[[121 116 106]
 [121 117 107]
 [121 115 111]
 [121 116 109]
 [121 115 110]]
->
[[121 115 111]
 [121 115 110]
 [121 116 109]
 [121 117 107]
 [121 116 106]]

[[133 130 150 131 109 142 106 125 125 147 129 132 145]
 [134 131 140 126 118 134 116 128 128 138 131 128 136]
 [132 120 120 131 130 121 130 115 114 120 118 136 120]
 [132 123 136 134 118 133 117 117 117 134 121 136 134]
 [134 129 132 126 123 128 123 125 125 131 128 129 129]]
->
[[133 130 150 131 109 142 106 125 125 147 129 132 145]
 [134 131 140 126 118 134 116 128 128 138 131 128 136]
 [132 123 136 134 118 133 117 117 117 134 121 136 134]
 [134 129 132 126 123 128 123 125 125 131 128 129 129]
 [132 120 120 131 130 121 130 115 114 120 118 136 120]]

[[113 145 112 148 137 138 112 131 121 110 115 120]
 [144 133 121 136 106 104 108 106 146 116 146 141]
 [135 134 111 134 112 110 116 121 138 113 140 141]
 [116 123 131 122 150 154 139 154 115 137 114 115]
 [147 111 145 111 112 112 139 114 143 142 143 145]
 [124 108 142 108 137 138 150 140 124 143 123 124]
 [140 109 144 105 114 114 147 114 143 148 140 138]]
->
[[147 111 145 111 112 112 139 114 143 142 143 145]
 [140 109 144 105 114 114 147 114 143 148 140 138]
 [124 108 142 108 137 138 150 140 124 143 123 124]
 [116 123 131 122 150 154 139 154 115 137 114 115]
 [144 133 121 136 106 104 108 106 146 116 146 141]
 [113 145 112 148 137 138 112 131 121 110 115 120]
 [135 134 111 134 112 110 116 121 138 113 140 141]]

[[128 108 109 121]
 [125 104 140 110]
 [138 114 102 127]
 [129 145 113 143]
 [124 146 110 140]
 [125 136 120 126]
 [119 148 147 134]
 [115 150 119 138]
 [119 151 142 136]
 [129 134 132 128]
 [135  99 127 112]]
->
[[119 148 147 134]
 [119 151 142 136]
 [125 104 140 110]
 [129 134 132 128]
 [135  99 127 112]
 [125 136 120 126]
 [115 150 119 138]
 [129 145 113 143]
 [124 146 110 140]
 [128 108 109 121]
 [138 114 102 127]]

[[121 126 149 128 115 126 118 146 128 125 123 123 128 134 120 143]
 [123 142 144 140 124 126 127 145 140 140 142 136 119 131 117 139]
 [145 124 123 126 138 136 150 117 123 131 123 121 109 131 117 119]
 [127 112 140 115 139 126 137 136 114 109 118 109 137 114 140 143]
 [121 126 109 124 136 122 130 115 121 123 125 128 150 115 149 112]
 [107 150 142 142 138 102 139 140 135 131 147 139 125 115 123 139]]
->
[[121 126 149 128 115 126 118 146 128 125 123 123 128 134 120 143]
 [123 142 144 140 124 126 127 145 140 140 142 136 119 131 117 139]
 [107 150 142 142 138 102 139 140 135 131 147 139 125 115 123 139]
 [127 112 140 115 139 126 137 136 114 109 118 109 137 114 140 143]
 [145 124 123 126 138 136 150 117 123 131 123 121 109 131 117 119]
 [121 126 109 124 136 122 130 115 121 123 125 128 150 115 149 112]]

[[133 127 133 115 126 130 119 142 105 120 122 139 138 116 123]
 [141 120 123 108 116 152 133 134 104 116 136 149 129 123 142]
 [126 133 134 117 125 120 112 145 124 126 130 131 132 128 125]
 [121 125 119 144 121 128 133 116 133 132 124 112 120 116 133]
 [127 130 129 111 123 132 116 140 119 123 129 138 130 130 130]
 [135 112 130 116 124 125 112 138 123 129 129 151 138 125 133]]
->
[[126 133 134 117 125 120 112 145 124 126 130 131 132 128 125]
 [133 127 133 115 126 130 119 142 105 120 122 139 138 116 123]
 [135 112 130 116 124 125 112 138 123 129 129 151 138 125 133]
 [127 130 129 111 123 132 116 140 119 123 129 138 130 130 130]
 [141 120 123 108 116 152 133 134 104 116 136 149 129 123 142]
 [121 125 119 144 121 128 133 116 133 132 124 112 120 116 133]]

[[117 113 115 144 147 141]
 [108 103 145 126 119 133]]
->
[[108 103 145 126 119 133]
 [117 113 115 144 147 141]]

[[152 116 127]
 [121 142 132]
 [138 141 124]
 [130 121 133]
 [114 134 119]
 [130 108 120]
 [139 138 102]]
->
[[130 121 133]
 [121 142 132]
 [152 116 127]
 [138 141 124]
 [130 108 120]
 [114 134 119]
 [139 138 102]]

[[140 121 112 126 134 107 130 138 131 132]
 [128 121 136 129 126 103 126 143 136 129]
 [125 125 120 131 136 104 132 128 117 126]
 [117 125 119 121 133 108 121 117 125 127]
 [131 122 118 118 134 111 129 132 122 132]
 [125 117 117 117 140 117 114 134 125 136]]
->
[[128 121 136 129 126 103 126 143 136 129]
 [125 125 120 131 136 104 132 128 117 126]
 [117 125 119 121 133 108 121 117 125 127]
 [131 122 118 118 134 111 129 132 122 132]
 [125 117 117 117 140 117 114 134 125 136]
 [140 121 112 126 134 107 130 138 131 132]]
---
[[154 129 137 122]
 [127 144 139 117]
 [132 135 144 129]
 [117 117 126 147]
 [109 132 121 119]]
->
[154 144 144 147]

[[138 122 137 116]
 [129 123 137 125]
 [132 126  99 144]
 [136 130 114 139]
 [122 135 122 129]]
->
[138 123  99 139]

[[122 137 122]
 [104 136 150]
 [146 118 124]
 [108 125 145]
 [120 140 102]]
->
[122 136 124]

[[105 133]
 [129 138]
 [132 126]
 [121 124]]
->
[105 138]

[[116 120 151]
 [130 136 133]
 [134 120 145]]
->
[116 136 145]

[[153 131]
 [124 122]]
->
[153 122]

[[136 114 105 120 140]
 [128 124 143 131 127]]
->
[136 124]
---
[[129 120 117]
 [133 124 120]
 [123 143 105]]
->
[[120 117]
 [124 120]]

[[104 128 138]
 [119 133 151]
 [131 154 134]
 [134 145 146]
 [105 129 112]]
->
[[128 138]
 [133 151]]

[[127 132 141 130 130]
 [106 158 146 107 139]
 [134 116 114 136 123]
 [104 124 110 129 136]]
->
[[132 141]
 [158 146]]

[[142 151 137 132]
 [143 119 122 153]
 [121 142 133 129]]
->
[[151 137]
 [119 122]]

[[135 129 136 128]
 [104 126 135 128]
 [127 129 119 127]
 [130 130 132 127]]
->
[[129 136]
 [126 135]]

[[128 128 109 125 124]
 [128 127 125 151 130]]
->
[[128 109]
 [127 125]]

[[131 115 148 100]
 [128 117 142 108]
 [148 152 130 129]
 [111 134 125 139]]
->
[[115 148]
 [117 142]]

[[126 130 132 137]
 [144 112 139 132]
 [106 131 133 121]]
->
[[130 132]
 [112 139]]

[[114 130 112 115]
 [130 153 127 145]
 [104 132 115 122]]
->
[[130 112]
 [153 127]]
